(in the rows, 128 means zero)
The rows below fall into families. The same turns and mirrors carry the whole set onto itself and the rows of a family onto each other. For each named row, which other rows are in its family? Write them in the order they are listed.
These 40 rows form 8 families of 5 rows each.
q577: [126 126 159 160 114 113 161 133 111 137 131 150]
q389: [115 125 147  87 106 109 137 157  91 132 147 115]
q612: [104 111 117  78 144 124 132 147 117 152 132 117]
q979: [119 111 136 161 138 118 159 131 125 144 125 155]
q852: [126  92 128 112 111 122 131 148 111 117 111  85]
q416: [139 164 142 104 109 133 150 136 107 167 125 115]
q440: [136 153 142 108  94 149 169 137 102 140 106 129]
q963: [120 143 122 120 136 146 165 127 122  92 103 131]
q86: [113 128 127 148 129 119 116 166 121 152 150 105]
q930: [113 136 131 137 130 126 112 160 126 162 144  98]
q993: [125  93 128 109 112 123 130 147 113 120 109  84]
q190: [112 129 124 142 134 123 114 163 127 158 145 103]
q84: [125  92 125 108 114 124 130 146 114 120 107  84]
q866: [122 148 126 118 133 147 165 126 121  95 102 127]
q68: [128 145 171 140 108 124 159 123 117 151 122 134]
q301: [127 141 121 100 122 160 165 129 122 155  96 130]
q61: [124 117  91 132 151 128 152 146 118 159 128 146]
q559: [122 117  98 120 138 152 166 137 123 143 102 148]
q505: [138 102 130 135 132 119 142 138 143 108 154 146]
q747: [104  97 109  99 143 112 135 159 108 135 143 131]
q554: [146 124 156 128 105 117 142 137 130 105 159 135]
q359: [138 130 146  98 136 141 135 119 161 138 134 119]
q581: [135 135 132 132  92 135 172 149  90 120 121 145]
q623: [141 151 140 130  95 115 156 152  87 141 143 132]
q253: [116 121 137 142 149 132 155 119 139 164 111 144]
q140: [111 129 141  71 122 123 134 147 108 150 134 107]
q676: [128 113 104 140 119 137 172 150 103 123 117 158]
q572: [123 146 128 123 129 142 166 128 117  88 106 130]
q320: [111 105 127 103 119 103 138 164  92 124 153 130]
q865: [116 135 135 144 121 119 115 164 117 152 151 102]
q518: [121 142 123 124 133 142 166 129 118  90 106 133]
q528: [125  89 124 110 114 122 130 148 114 119 108  86]
q952: [128 143 111 105 144 141 148 132 127 177 116 123]
q446: [116 140 136 138 123 122 114 162 122 158 147  97]
q929: [132 106 124 117 150 134 136 126 161 129 140 136]
q907: [122 148 129 119 128 145 165 126 119  91 104 127]
q949: [133 121 110 148 122 112 156 159  94 136 146 151]
q170: [122 141 158 129 130 135 154 114 134 167 110 130]
q354: [146 140 165 106 107 131 138 126 141 124 145 118]
q338: [125  90 125 113 112 122 131 149 112 117 111  87]

The rest of the family of q253: q577, q979, q68, q170
The rest of the family of q949: q416, q61, q623, q952
The rest of the family of q140: q389, q612, q747, q320
The rest of the family of q993: q852, q84, q528, q338
The rest of the family of q354: q505, q554, q359, q929
The rest of the family of q907: q963, q866, q572, q518

